Some points, each followed by its number:
[ -8   5   8 -29  28  -9  10  -6 -11  40 -14  11  -5  -3 -41 -26  20   1  -2 -42   6 -19  19 -10 -15 -24 -58 -40 -45   9  12  46 -24   0  13  26   0  14  -4  17  21  21 -11  -5 -14  34  -3 -27] 0
[ 25  12  13 -27  -1  -6  15  43  11 -13   5  17  -3 -19  41  33  23  12  -9 -34 -16 -20  20  25   4  29   7   3  41 -23  13 -19   8   6 -21 -33   5 -10 -10 -31  19 -32  27 -28  50   5 -21  40] 1
[ -8   9  -6 -31  -8 -27  13  -9  10  -9 -12  27   4 -14  12  31  10  10  -7 -42  -8  19   5 -18  15  31 -31 -38  13   0  22  46 -22  11 -15  24 -17  -2  -9   8  14  -5  10  17   4 -43 -27 -22] 2
[-38  21  -8 -32  15  15 -51  -1  17 -10 -21  -4  -8  13  31  13 -34  -5 -11 -18 -17 -31 -53 -17  -9  37  23 -16 -35 -14   6 -40 -23  -2 -22  -8 -21   4  12  -9   3 -25  -8  18 -15  13  61  32] 3
[-36  21   4 -16   0 -28 -11 -13  15 -10  30 -16  -1 -12 -13  35   8  -7  -2  -8   7  12 -43 -26  11  20  14 -29 -13  28  18  42 -24 -21  -1  20 -19  -8  -4  10 -16  22 -12  15  -9 -10 -22 -22] 4
[ -2   9  10 -30 -28  -3  17 -21 -32  -1 -17 -29  -1 -16  39 -34  24  11 -13 -43  -2 -13  13 -38  20 -14  -5  22  38 -29 -10 -37  14   7 -20   4 -26 -15 -13  13  17   6 -19  18  18  11   9 -11] 5
[ 13  12  12  11 -33   0  13 -19 -23   7  -7  -9   0  11 -23 -34  -2   8  -9 -25  13 -10  19 -22  16  -1  -1  25 -18 -30   9 -36   4   6 -15 -33 -33 -11  -7  -7   3  21 -21  16  14 -20 -19 -20] 6
[  3  21 -15 -18  26 -25 -28  34  -8  26 -13  -4   3  14  20  14   0 -15 -11 -39 -12   2 -68 -14   0  10  21 -36 -33  20 -13  39 -22   8 -12  10  60 -12  -5  14 -10  21 -10   5 -14  13  34  49] 7
[ 34   5  12  38  19  38   9 -11   4  -5 -19  22 -10  30 -28 -34 -46  14  -1  47  16   8  19  52 -26 -23  -3  54 -44 -24  13 -20  -2   2  29 -46 -28  -9   9  -5   2  23 -21  12   0 -31  -4 -13] 8
[ 14   4   9 -24 -22   0  16 -20 -27   1 -12 -29  -1 -10  37 -35  20  11  -9 -43   4 -12  15 -38  19 -11  -5  29  29 -27  -7 -34  12  10 -22  -5 -23 -14 -12   7  14  11 -20  17  11   8   3 -15] 9
[-26  19  14  61 -65  -7   1 -21 -22  29  -6  20   6  43   8 -19 -36  13  -7  43  12   1  16  26  17   8  17 -18 -52 -28  14 -46 -19   6  49 -56  -8  -5  -1 -23 -11  21 -10   8  36 -55 -24 -22] 10
[-32  32  -5  45 -65  15   8 -23   1  -5 -17  17   1  26 -48  11  34   2  10  29  19  37  20  37 -15 -32  13  25 -46 -23  12 -25  -7 -21  49 -40 -29   7  -3 -32  23  -1 -10   6   0 -74 -44 -19] 11
[-39   8  -1  57  25  -6  -1 -17  -1  -8 -13   9  -2   5 -33  10  15  -1  -8  52 -11  22   4  34  14 -51  16 -25  31  18  18 -20   5  10  13  22 -32  -6  -7  14 -20  22 -18  -3 -11 -13 -26 -15] 12
[ -1  17 -22 -23   6 -22 -30 -17   4 -13 -19 -37  -2 -41  15   9  24 -13 -10 -41  16  24  -5 -33 -14 -18 -13  18   8  30 -47 -21  43   3 -25  26  48  17   1 -14  -7  13  22  15 -13  27 -25   9] 13
[ 53 -47 -20 -20  24  -6   3  59 -34  -7  46 -63  32  -1  -1  17  25  -8   5 -42 -12 -25 -44 -10  16   1  17 -30 -35  33 -19  26 -25   5 -20  20  56  -8  -9  -5 -14  16   3  13 -11  19 -20  30] 14
[-29  20 -12 -30   1  -1 -44   5  13 -11 -19   0 -10  31  -8   6 -34   2 -10  -9  -9 -16 -55   0   1  30  22 -35  27 -19  11 -25 -25  10 -24 -29  -9 -11   2  -8  18  16 -19  16 -11 -13  50  24] 15
[ 53 -35   9 -31 -35  53   9  -9   5  -3 -16  13   1 -12 -48 -37 -41  12  56  31   9  -7  16  43 -73 -46 -17  32  37  50 -29  12  24   8 -24   4  54  25   1   9  20 -10  -1 -56 -17  32  32 -10] 16
[-27  16  12  61 -67  -7  -4 -19 -21  31  -3  22   7  46  24 -19 -41  10  -3  50  14   4  14  34  17   8  15 -19 -48 -27  12 -44 -22   2  58 -61  -6  -2   0 -28 -15  20  -8   8  38 -58 -23 -26] 17
[ 53 -28  -7   7  29 -11   5  59 -14 -10  52 -56  17  13  38   6  24   1  14 -38  -9 -31 -42   5  18   3  18 -34  12  30   1  -8 -24   8 -25  26  60 -14 -10 -13  -1  23 -12  19 -16  10 -23  21] 18
[ 53 -23  11 -15  17  50  14   1  10 -12 -17  17  -6   3  33 -37 -44  14  31  39  19  -1  16  53 -58 -31 -23  32   4  -5  -7  -2  11   6  -1 -28  15   6  13  12   9  11 -15 -10 -11   7  22 -10] 19
[-33  21 -11 -32   7   8 -49   1  13 -11 -22  -3  -9  25  11   8 -34   0 -11 -14 -14 -24 -58  -8  -3  31  23 -31  -2 -19   7 -35 -27   7 -27 -19 -14  -4   5  -8  14  -1 -16  19 -14  -3  60  32] 20
[  7   8 -14  15   7 -22 -33  36  -9  17 -20 -21   4  13 -21  13   2 -28 -10 -44 -14 -18 -69 -17  -3  -2  20 -41 -39  42 -32  36 -25   5  17  24  62   8  -4  14 -32   7   7   4  -9  27  55  37] 21
[-28  18   4  28 -49  -3 -21 -15  11   2 -11  14  -6  40 -45  -6 -39  14 -10  28   4  -4 -19  19  10  23  20 -31  -7 -31  18 -38 -22   8  21 -51 -33  -9   1 -20  14  24 -18  13  11 -44   8   1] 22
[ 51 -46 -19 -20  25  -1   3  57 -37  -5  43 -62  34   0  -6  15  24  -9   4 -43 -13 -26 -45 -11  13  -1  19 -28 -36  31 -21  28 -25   3 -19  18  57  -8  -9  -3 -13  15   8  13 -11  17 -19  32] 23
[ 54  -6 -13 -35  13 -16   4  -5  18 -11  -9  13  -9 -20  34 -12  15  16 -11   2  -8 -31  -5  36 -49  -7 -45 -28  24  40  17  -9 -23   8 -19  25  44 -15  12  11 -24  16  -8   3 -15  32   1 -24] 24
[ -1   0  14 -14  26 -19  14  -5  -6  53 -14  12  -1 -14 -56 -31  14   7  -7 -42  23 -28  16 -14 -11 -14 -69 -41 -49  10  12  44 -21   7  17  26  20  18  -7   3  21  17 -17 -29 -16  32  -9 -29] 25
[ 54 -32  13 -25  10  50  13   6  10 -14 -18  11  -8  -7  16 -36 -41   9  35  32  25  -7  12  47 -62 -26 -37  22  16  -6 -13   5  11   4  -8 -23  25   8  15  16  12  12 -10 -14 -15  19  25 -11] 26
[ 55 -23  13 -14  19  52  13   3  11 -14 -19  18  -7   4  40 -35 -45  10  28  39  21   0  15  51 -58 -32 -24  32  -2  -5  -8  -3  10   3   0 -31   9   6  12  13  11  11 -12  -8 -11   6  21 -10] 27
[ 48  17   7  48  21  -2  14  12   8 -11   8  26  -8  12  29  -3  25  -3   4  47 -17   0  16  13  19  -6  11  18  42  -5 -10  46 -17   8 -20  27 -31 -11   1  15   7 -10  22 -21 -15  22  55 -20] 28
[ 50 -39  -3 -26  27  24  12  -6  14 -13 -19 -11 -10 -11  31 -33  -9   2   4 -26  28 -13  15  17 -27  -7 -42  45  13 -18 -19   2  15   1 -26 -19  31 -12   8   8  12  11  -5   7 -14  10 -24 -22] 29
[ 54 -18   8  -1  19  13  15 -11   4 -10  -8 -15  -8   8  29 -35 -11   8  -7 -30  25 -14  17  -3  -2  -3 -21  56 -14 -25  -3 -16  12   2 -19 -34   2 -15   1  -8   3  19 -16  17  -7 -10 -28 -23] 30
[-30  -2 -37   2   8   6  14 -11  15  -5  -5 -30  -1 -14  40  15   4  12  -8  20  43  57   0  15 -28 -55  21  54  34 -24 -50  28  29 -43 -13 -44 -24   3 -13 -23 -12 -69  49 -52  21 -53 -10  30] 31
[-26  15  11  62 -66  -5  -2 -22 -21  30  -4  23   6  47  22 -20 -42  10  -5  46  14   4  14  33  15   8  15 -21 -50 -26  14 -44 -21   2  61 -58  -4   0  -1 -27 -15  20  -6   5  39 -59 -23 -21] 32
[ -7  13  14  23 -12  -2  -2 -22   2  41 -19 -46  -9   0 -48   9 -28  11  17  26 -38   8  17 -24 -42 -19  16  41  39 -34  -9 -46  19  15  12  -4 -25  19 -15 -25  22  20  -6  11 -10 -22 -24  -3] 33
[ 56 -10  -1 -29  13 -16   8  19  16 -12  -2   0  -8 -17  37  -4  18  12  -7  -1 -10 -27 -14  38 -43 -14 -31 -30   9  53  19 -19 -24   7 -20  26  52 -13   6  14 -24  14  -8   0 -17  32 -11 -21] 34
[ 53   0 -52 -22  -3 -20 -18 -17   9 -11 -20  24  -1 -28 -17 -22  10   2   3  -5  -4 -33  18  16 -64   2 -64 -10  18  17  17  17  -9   9 -25  11  40 -13  53 -14 -48  14  -9  -2 -14  28  25 -30] 35
[-27  18 -18 -21  26   5 -55  10   7 -11 -21  -7  -7  22  41   9 -32 -18 -10 -32 -15 -27 -69 -13 -12  25  23 -33 -48   4 -10 -18 -26   1 -17  -5  17  11   4   3   1  -3  -1  16 -15  15  66  38] 36
[-37  -5 -10  47  25 -11   3 -12   4   9 -11   4   4 -13  17  22  24 -15 -12  51 -14  37   1  25  19 -56  10 -25  39  37   7   0  16   9  -4  26 -22  -6 -11  14 -56   6   3 -24  15   0 -27  -7] 37
[-32 -39  -8 -27  18 -25   4  -8  13  27  26 -38   4 -18  29  31  14 -32  -9  40 -14  56 -36 -34  19 -48  14 -36 -45  52 -10  43   0   5 -22   4  29   1  -8  -7 -72  10  48 -53  46  32  -4  14] 38
[ 53   2   6   5  26   6  15  41  15  -5  -8  20  -8  -7  11 -11  19 -17   1  45 -15  -9  11  -6  21  12   5  47 -17   9  -4  33 -22  -3 -15   3 -14 -11  -4  11 -33   6  42 -59  -7  32  63 -16] 39
[-25  15  13  62 -68  -6  -1 -19 -20  29  -3  23   5  46  18 -18 -38  10  -4  48  15   5  16  33  17   8  13 -20 -49 -29  11 -42 -21   2  59 -59  -8  -2  -2 -26 -12  17 -12   6  39 -58 -23 -23] 40
[ 51 -40 -40 -25  25  14  -4  59 -30  -8  34 -68  38  -7 -14   4  20  -8   1 -45 -14 -15 -30   3  14  -3  14 -18 -22   6 -32  39 -23  10 -21  18  62   8 -11  -3   2  23   7  13 -17   7 -17  43] 41
[-37 -14  -8 -33  22 -22 -11   8   7   8  36 -58  -4 -26  36  20  25 -49  -1  12  -8  32 -65 -30   2 -16  20 -38 -50  49   5  42 -15 -23   5   0  27   7 -11  -6 -69  24  39  -2  34  31  -5  -1] 42
[ -2  20  -8 -26  27 -13   3 -10 -52 -10 -12  26  11   2  32 -24 -61  14  32  23 -11 -28  15 -14 -38 -14  -7 -22  32  38  10 -30 -19  -6 -22  14 -24   5   4 -13  20  17 -18   5   8  29  52 -28] 43
[ 23  10  -1 -32  21 -17  -1  41  16  32  -8  26 -11 -25 -40  49  23  -3  -9 -34 -15   2   3  -9   9  -1  16 -40 -14  44  -1  49 -16   7 -25  22  34  10   3   9 -34  18  16 -31 -15  22 -18  42] 44
[ 36   7  -3  45   0  17   6 -15  10  13 -28  26  -8  31 -34 -27 -46   4 -18  41  13  17  13  41 -10  -7 -18  36 -50 -31  22 -22  -9   8  37 -47 -40 -11   3 -12   9  24 -16   3  18 -24 -15  -7] 45
[-32   6   8 -24  17  -2 -53 -19 -22  -1 -12   9   0 -35 -42  -6 -26 -62  47 -43  -8  16  19 -24 -32 -14  22 -11 -54  59 -16  33  62 -22  67  26  10 -10 -10  16  20   0   5   9 -14  30 -19 -25] 46
[ -5  15  14   9 -34 -11   2 -13 -11 -12  -8  24   1  31  -5 -19 -27  12   0   4  14 -27  19   6  13  11 -36 -39  38 -28  15  15 -20   6 -18 -10 -33  -8  -2  13   3  16  -9  16  11  -6  -9 -26] 47
[-14  -2   7 -34  21  14  14 -14  11 -12  36  -8  -8  18  17  -2  24   0 -10  19  -9  41 -30  43   5  19  16  19  17 -22  -4   2  -8   4   7 -18   4 -11  -1  -4   8  22  38  14   3   3   0  38] 48
[-25  17  12  62 -68  -6  -2 -22 -21  31  -4  27   5  45  25 -19 -41  12  -4  50  13   5  12  32  17   6  16 -22 -47 -27  14 -45 -23   3  59 -56  -4  -3  -2 -25 -16  20  -9   6  36 -58 -21 -23] 49
[-40  21   2 -21  -8  34   5  -8   4   4 -19   3  -9  -1 -33   8  25  16 -10  13   9  60  21 -36  19  10 -44  50  24 -29 -47  34  50   2  -1  20  16  -9 -12  13  19  24   0 -38  19  22  44  63] 50
[-41  18  10 -31 -15   9  -1   8  11 -11 -10  -9  -5 -16  36  27   0   0 -10 -12 -13 -28  -5 -31   1  39  22  -9 -34 -22  18 -45  22  -5  -4  20 -32 -10  12   4 -18 -62 -12  10 -13  25   1   7] 51
[ 23  12  11 -30  -5  -7  15  42  10 -12   4  18  -7 -17  40  35  21  12 -10 -36 -14 -22  16  27   2  31   5   2  41 -23  11 -19   4   9 -25 -30   1 -12 -10 -32  21 -33  27 -27  51   2 -23  36] 52
[ 24  19   3 -27  14 -25 -28  47  16  22 -17  16   6 -36 -55  57  27 -14   6 -38 -24  12 -14 -16   2   7  16 -51 -39  42 -10  51   6   2 -12  35  16   8   5  17 -45  16  19 -38  -7  28 -37  46] 53
[  4   8  13  61 -20   5  14 -20  -2  12  25  27  -9  36 -54  -4  11  13   0  50  -3  11  22  29  18  12   0  30 -22 -27  -8  24 -25  10   7   5 -16  -9  10   5  19  19 -19  17  -3 -18   0  -8] 54
[-36  14 -47  58 -26  31  16 -19 -18  -8 -18 -26 -10 -29 -35  25  24  12  -5   3   6  39  20 -10  16 -41  23  53  22 -29  14  -2  58 -28 -24 -16 -34 -13 -11 -65   9 -54  -5  -1   4 -57 -12   5] 55
[-39  13  14 -12  19  -4 -15  15   9   1  13  -7 -18 -36  -2  45  16 -18 -15 -28 -25 -29   5 -36  -4  39  18  20 -53 -11  12 -47  45 -15  45  20 -25  -9  12   3 -50 -64  18 -12  12  37  -1   0] 56
[  9  15 -12  39 -23   6 -14   7  14   4  27 -25  -7  36 -48 -23   9  14   2   1   4  -5  -7  23  19   6  18 -13   1 -27  11 -27 -25   9  17 -20 -26 -14 -11 -18  15  15 -20   9  21 -45 -27  15] 57
New points follow, each followed by the number of its nearest point above, looking only along the 5 directions in which the numbered points spread most.
[-26  22  12 -24  12 -28 -18   9  27 -24  44 -43 -22  -5   7  35  34 -24 -10  25 -12   6 -75 -32   6  11  27 -30  -4  30  22  40  -8 -21   4  35 -25   2 -13  10 -28  20  -2  24  -2  -1 -13 -37] 4
[-27 -74  11 -29  24  -1   7 -18  17  22   4  -8  18 -21  40  27  18 -12  22 -41  18  20  -9   5  16  11 -10  30  43  13  14  23  57 -23  44  -4 -33  48  -8  14   9 -70 -21  17  -5   3 -25   9] 50
[ 54  19  -2  -3  26   0  10  47  15  -7   3  25  -7 -14   0  -7  22 -34  -5  27 -16  -6  18 -15  14 -17  15   0 -18  30  16  42 -16   7 -19  23  14 -11 -12  16  -2 -13  59 -51 -14  31  66 -28] 39
[  4  21  -3  20  28 -31  16   2  18   1 -15  26  -7 -35 -20  29  26  -1  -7 -23 -11  17   7 -34  18  22 -58 -40 -47  44  11   0 -22   7  61  -6  35  28 -12  12  17 -11  35   6 -16   1 -27 -19] 4
[-23 -74  13 -21   8 -25  16 -18   5 -11  53  27  44  -5  14  -6  24 -27  -9 -27 -13  47  19   7  12  31 -29  53  28  31  19  37  -3 -15  10  24 -28  52  27  11 -27 -39 -10 -25 -13  30  33  49] 13
[ 54  10   9  41  24   5  15  18  14 -11   8  27  -9   8  39  -7  25  -7   6  50 -15  -1  13   7  18   3   7  37  34   0 -14  40 -20   3 -25  21 -31 -10   1  16 -10  -4  30 -37 -16  29  60 -14] 28
[-27  20  -2  -7  27 -12 -10 -13 -18  -9   2  25  -8  20  40 -17   8  -3   8 -33 -13  -6  10  -1  11 -13   7 -35  39  -2  13  22 -18 -10 -25  17 -15 -15  -1  -3  16  22 -16  16 -13  15 -16 -28] 2
[-39  19   4 -32 -41  24   8 -16   2  -5 -19  16  -7   7  33  10  24  13  -8  24  11  62  19 -33  19   8 -30  44  40 -23 -15  27  49  -5 -17   5 -17  -2 -10  17  21  22  -9 -29  23   7  36  50] 50
[ 54  20  -5 -12  25   0  11  47  13  -4   6  24  -7 -14  -8  -7  21 -36  -6  21 -18  -7  19 -19  13 -18  17  -3 -26  34  20  38 -18   5 -17  22  20  -9 -10  15  -2 -11  60 -52 -16  32  66 -27] 39
[-41  10   1  54  17 -12  -2 -16  -2  -9  -7  10  -6   9 -44   9  12   2 -11  51  -9  24  -1  25  15 -47  18 -32  28  13  18 -20  -2  10  17  21 -34  -4 -10  16 -13  24 -17   5 -15 -17 -29 -17] 12
[ 44 -41  12  28  25  18  11  -1  15 -13  10  21   1  10  27  -3  17   5   4  51 -16  11   2  -7  21  25 -13  53  22 -15 -20  33 -26   5 -21  10 -32  16  20  14 -43  17  16 -44   6  32  50  18] 28
[-39  18   8 -20  27  16 -26  15  14  -5   5 -10  -8 -37  -7  33  -1 -25  -5 -36 -14 -28 -11 -39  -6  37  23  12 -42  -1  15 -38  32 -20  48  27 -11  -5   6   4 -53 -70  24  -9   6  31  22   8] 56
[-39  10  -1  55  19 -10  -2 -15  -3 -12  -9   9  -5  10 -43   7  15   0  -8  51 -10  22   1  27  18 -51  15 -32  28  14  18 -22  -2  10  19  20 -32  -2 -10  15 -11  25 -16   5 -13 -17 -27 -16] 12
[-18   0 -10  39 -37  33  18  -3   7  24   2  14  35 -37  20  34  23 -37   0  41 -14   8  19  51 -21 -52  -2  47  12  59  -3  12  61   5  -6  21   8  -4 -11  15 -70 -34  32 -39  37   2 -27   3] 37
[ 42  16   8 -31   4   5  10  44  14  -9   2   3  -5  17  23  -4   1  -8   0  18  -6 -17 -15  -8 -42  37   0  -8  43  -5  11  -7 -23 -50 -25  11  -3 -12  -5  17   6  19  -9  16  13  26  -4  44] 9
[ 33  14   8   7  27 -16  17  43  16  -4  21  11  -9 -43 -23  52  25  12 -11 -42   3 -19  19  -4  -8  35  16  16 -29   9  19  19  29   2  -7  11  50 -12  -9 -28   6 -66  70 -54  14  26 -11  36] 13
[ 26  17  10 -33  17   3   7  16  12  33  -3  27  -4 -36 -55  47  25   0  -8 -32 -13 -22  21 -14  15 -17   9 -38 -28  41  -1  47 -27  11 -25  25  52  15   3  11 -10   0  67 -50 -12  30  33   5] 44
[-37  -6  -6 -31  24 -23 -11   7  10   5  36 -55  -7 -25  42  20  25 -46   2  12  -8  30 -68 -31   5 -13  20 -37 -45  48   8  39 -15 -24   0   6  18   8 -11  -3 -68  22  29   4  32  31  -6  -4] 42
[-32  15   4 -10 -23 -27  -5 -18  15  -6  20   8   8  -5 -32  38  -6   7  -8 -13  13  14 -24 -34  12  30  -2 -36   6  12  19  45 -21  -7  -9  26 -28 -13   3  16   7  26 -15  14 -15 -31 -26 -23] 4
[ -1  15 -32 -30  16  48 -47  32  14 -11  -2 -45  -1 -24 -54 -32  18  15 -11 -35  10  35  17 -30  20   6  10  44  12 -31 -77  10 -23   8 -13  16  12  -7  -6  16  18  -4   7  15  17  -5  32  62] 13
[ 20  20  12  63 -22  -2  12 -15  -6   9  11  27  -7  33 -52  -2  14  12   3  49 -11   5  21  28  19   1  10   8 -14 -24  -6  24 -26  10  19   7 -27 -13   7   2  21   4 -15  15   4 -16  13 -19] 54
[-34  15   5   8 -40 -26  -5 -20   9   2  14  14  10   4 -52  26 -13  13  -7  -2  13  18 -19 -36  15  24   0 -39  41  -5  19  37 -22   5 -24  24 -32 -12  -1  18  19  27 -17  12 -15 -44 -27 -26] 2
[-43  18  -1  41 -26 -28 -22 -38  -1  -8  16   6 -15  -3 -53  32  -7  10   1  30 -10  18 -19 -33   8   8  16 -53  36  -4  19   5   1  -2 -31  32 -30 -13  -7  20  28  22 -15  11 -31 -59 -22 -27] 12
[-37  19   1 -14   4 -28  -8 -12  17  -9  31 -17  -2 -13 -15  33   7  -8   0  -4   5  14 -49 -27  10  19  15 -27  -9  26  18  44 -26 -19  -3  21 -19  -8  -3  12 -21  23 -13  17  -8  -3 -19 -24] 4
[ 28   8   2 -29 -12 -12  12  -6  20   4  -8  33   6   9  51 -13 -30  24 -14 -17  24 -29  17 -12   6  34 -55 -58  14 -22  10  31   3  -4  -9   9   0  22  12  -5  20  19  -7  -9  10  18 -15 -26] 43
[-36  17   0  11   9  -7 -34 -21 -31  -8 -16   5  -8  -6  -6 -18 -36  -7   4 -33 -17   5  20 -37 -11  -9  21  -3  41   1  18 -15  43   7   0  -9 -31 -15  -8  -3  16  18 -20  18  -8  -5 -27 -24] 33
[ 16   8  -4 -22  20 -21  15  21   8 -11 -18  25  -5 -25  41  33  23  12  -5 -42 -14  -8  14  18   9  34   2 -16  20   2  19  33 -20   7 -24  -1  10  -6 -10 -28  20 -38  43  -7  34 -16 -24  14] 48
[-31  18  14 -13 -52  26  10 -14 -14  -5  -8 -35  12   4 -48 -25 -38  -5   9  24  33  -2  18  -4 -26 -41  12  21   1 -29 -13 -41  30   9  -6 -46 -33 -10 -12   9  20 -41 -21   9  -3 -52  -2 -19] 33
[ -5 -48  15  47  19   1  15 -21   3  -2  43  28   7  25   1  -8  23   4  -5  37  -7  27  20  24  17  27 -21  53  20 -15  -6  45 -20   5 -21  21 -24  25  20  13  12  20 -20   9 -15  16  13  15] 28
[  5  19  -4  20  27 -29  16   3  16   1 -16  26  -8 -36 -24  29  25   2  -7 -23 -11  14   6 -34  15  19 -58 -42 -49  42   9   1 -23   7  60 -10  34  29 -13  13  17 -13  29   7 -16   2 -28 -19] 4
[-10  16   9 -31  26 -11 -14 -12 -58 -10 -12  27   5   4  40 -28 -62   8  30  12 -16 -19  20 -18 -36 -17   7 -21  41  36   9 -29 -17  -5 -26   0 -30   2  -3  -1  14  15 -21  13  18  25  39 -27] 43
[-39 -75  15 -31  45  24   4 -21  35  26 -15 -26   9 -40  26  13   4  -5  45 -41  33  31  -9  12  18  -5 -13  38  44 -10  11   7  84 -20  38   5 -15  39  -7  17  26 -70 -29  15 -11 -33 -23  -4] 50
[  7  21 -29 -29  27 -11  17  -2 -40 -12 -11  26  15  -2  26 -22 -52   9  25  28  -1 -33  16  -9 -36 -10 -27 -23  34  23  12 -30 -23  -4 -20  20 -22   1  16 -16  18  19 -19   3  -8  30  58 -26] 43
[-24 -58  13  27  19  -5  16 -20   2  -9  41  21  10  18 -17  -9  17   1 -10   7   8  28  17  29  17  27 -21  47   4 -11  13  33   1   0 -24  -3 -22  31   8  14  19  -9 -19  17 -11   1 -16   6] 28
[-30  -2 -70  33  12  43  18  -5 -21 -14  -3 -44  -6 -41  38  32   8  10  -9 -36  -3  27  21 -27  18 -44  20  42  37 -24  18  23  69 -18   2   9 -18  -1 -11 -69 -32 -69   8 -23  41 -37   7  27] 31
[-36   7  13 -19 -15  11   1 -19  13  32 -18  19  -7  -6  23  43  26  13  -2  14  -4  61  21 -34  17   7 -19  44  36 -26   7  48  67  -3  16  19  -9   5  17  12   6 -37  23 -70  -9  24  36   7] 50
[-28  13 -15 -33 -52   3 -15 -12  -5  10  -3  27  17  13 -52  18  25 -58   9 -37   2  -6 -13 -23  18 -26  23 -23 -52  56 -33  39   3   6  25  11  46  -6  10  -6  -8  26  54  17  -6  31 -27  -1] 4
[ -7  16  -4 -22   9 -20 -23  13  18  -2  -6  19  -9  22  16  16  -6   6  -9 -13  -5   6 -28   3  12  14  23 -36  40  -7  15  22 -22   6 -17 -22  44  10  -3  -3  18  17 -16  13 -12 -12 -13  21] 2
[ 21  17  13  -2 -24  -1   7  12  16  -1  10  12  -9  33 -44 -13 -14   5  -7  33  -3  -9 -10  15 -21  38   8 -11   2 -21   9 -21 -25 -23 -10 -23 -28 -11  -2  10  20  19 -22  18  27   3 -17  23] 47
[-39  -7   9 -25  27   1 -34 -20  -4  -9  -8 -18  11 -37  12   1 -16 -40  13 -35 -12   1  20 -20 -19  -8  20   0 -25  31   9  17  66  -3  69  27  13 -13  -6   2  22   5 -13  17 -10  20 -27 -13] 2
[-23 -60  15  27  22  -6  16 -20   4 -10  47  25  14  21  -3  -8  20  -1  -9   9   2  32  17  28  18  27 -24  50  13  -8  12  41  -2   1 -25   5 -23  30  12  14  19  -6 -21  15 -13   9  -8  11] 28
[-31 -36  11 -21 -13  17  11 -18   9 -10 -18 -21  -7   6 -33 -18 -17  13  17  -5  46  11  12  25   7 -16 -14  19 -13 -29   7 -31  42   5 -24 -41 -28   4 -11  14  18 -53 -20  16 -12 -53 -13 -24] 33
[-23  16  -9 -25  19  -6 -10 -10 -16   1  -2  24  -4  13  23 -11  18 -19   7 -42 -16  -5   5  -9  11 -19  11 -35  -1  18   4  36 -13  -9 -17  27   4 -10   2  -3  21  21  -1  16 -16  27 -19 -24] 2
[ 40 -50  13  26  27  18  11  -5  16 -12  13  19   4  12  26  -5  15   7   2  49 -16  13   0 -11  20  26 -16  52  21 -20 -20  29 -25   4 -22   8 -31  23  22  13 -47  17  14 -45   8  30  47  26] 28
[ 23  14  -6  20  12 -24  12  30  12  -5 -10  20  -7 -40 -38  43  26  -8 -10 -21   8  -9  12  -8   5  34  19  -4 -49  43  15  41  -8   0   6  20  53  -4  -9 -21  14 -64  74 -35  -1  19 -21  20] 44
[-39  18   4 -11   4  35   9  -7   3   8 -19   8 -11   3 -44  13  23  14  -8  11   5  62  18 -38  14  10 -49  55   9 -30 -46  38  58   2  12  24  29  -8 -14  11  14  17   7 -50  11  28  42  65] 50
[ 54  14   0   0  27   1  16  46  15  -7  -4  23  -8 -10   6 -12  20 -29  -2  36 -18  -7  17 -12  18  -6  11  24 -19  22   9  35 -20   2 -17  16   0 -16 -10  13 -15  -3  51 -56 -14  33  65 -25] 39
[ 45  -5  18  13   8  29   6   6   4 -10 -12  -8 -15  20   5 -23 -42 -14  -1  -3  48   0  30  35 -10  -9 -26  44 -53 -30   1 -17   3   2  -6 -56 -23  -7  11 -19 -12  22 -12  17  -2 -25 -26 -18] 8
[  1  12  -4 -23  16 -20 -20  19  18   2  -6  23  -8  16  34  24  -1   4  -9 -15  -9   7 -20   0  12  13  20 -38  42   3  12  30 -22   3 -17 -13  55  12  -4   0  13  14 -12   4 -13  -6 -24  24] 2
[ 54 -42   0 -27  25   6  11 -19  11 -11  -1 -36  -8  -9  14 -36   8  11  -8 -42  13 -22  16 -27   2   2 -20  53  40  -2 -30  -2  20  10 -16  -3  47 -14  -3  -2  20  10  -6  17 -15  19 -13 -14] 29
[-26 -70  13   5  27 -12  14 -18   9 -13  45  23  19  10  19  -3  21  -9 -10 -12   3  33  15  24  16  30 -27  52  30   4  18  43  10  -8 -15   2 -29  44   9  15  16 -31 -20  15 -15  16  -9  19] 28
[ 27  19  -1 -26  25   5 -12 -18  17  12  37 -66  -7 -38  38   5  16   8  22   5 -14  -1  17 -39 -69 -28   8  52  21 -13 -42 -46  50   8 -23  27  30  20   1  -1 -15 -24  23  -6 -16  25 -21  20] 13
[-22  19  12  31 -60  -8  10 -20 -31  18 -15   7   5  22 -53 -25  -7  12  -7   9   2  -8  20  -9  19   0   8  -7 -24 -30  18 -45  -5   8   1 -28 -27  -9  -7  -2   4  19 -18  16  33 -28 -24 -21] 22
[ 55 -49  10 -33   6   7  13  -9  16  -6   7 -46  -2 -14 -54 -30  24  10 -10  -4  -5 -26  19 -38  16   2  -2  50  -8  31 -54  12  14   3  46  22  61 -13  -5  -3   4   0  20  17 -11  29  27  12] 39
[-29 -65  13  13  22  -8  15 -19   7 -12  42  18  15  14  -3  -5  16  -2  -9  -6  10  27  11  27  18  27 -23  46  12  -7  16  33  12  -2 -24  -5 -25  35   3  15  21 -26 -21  16 -13   1 -20   7] 28
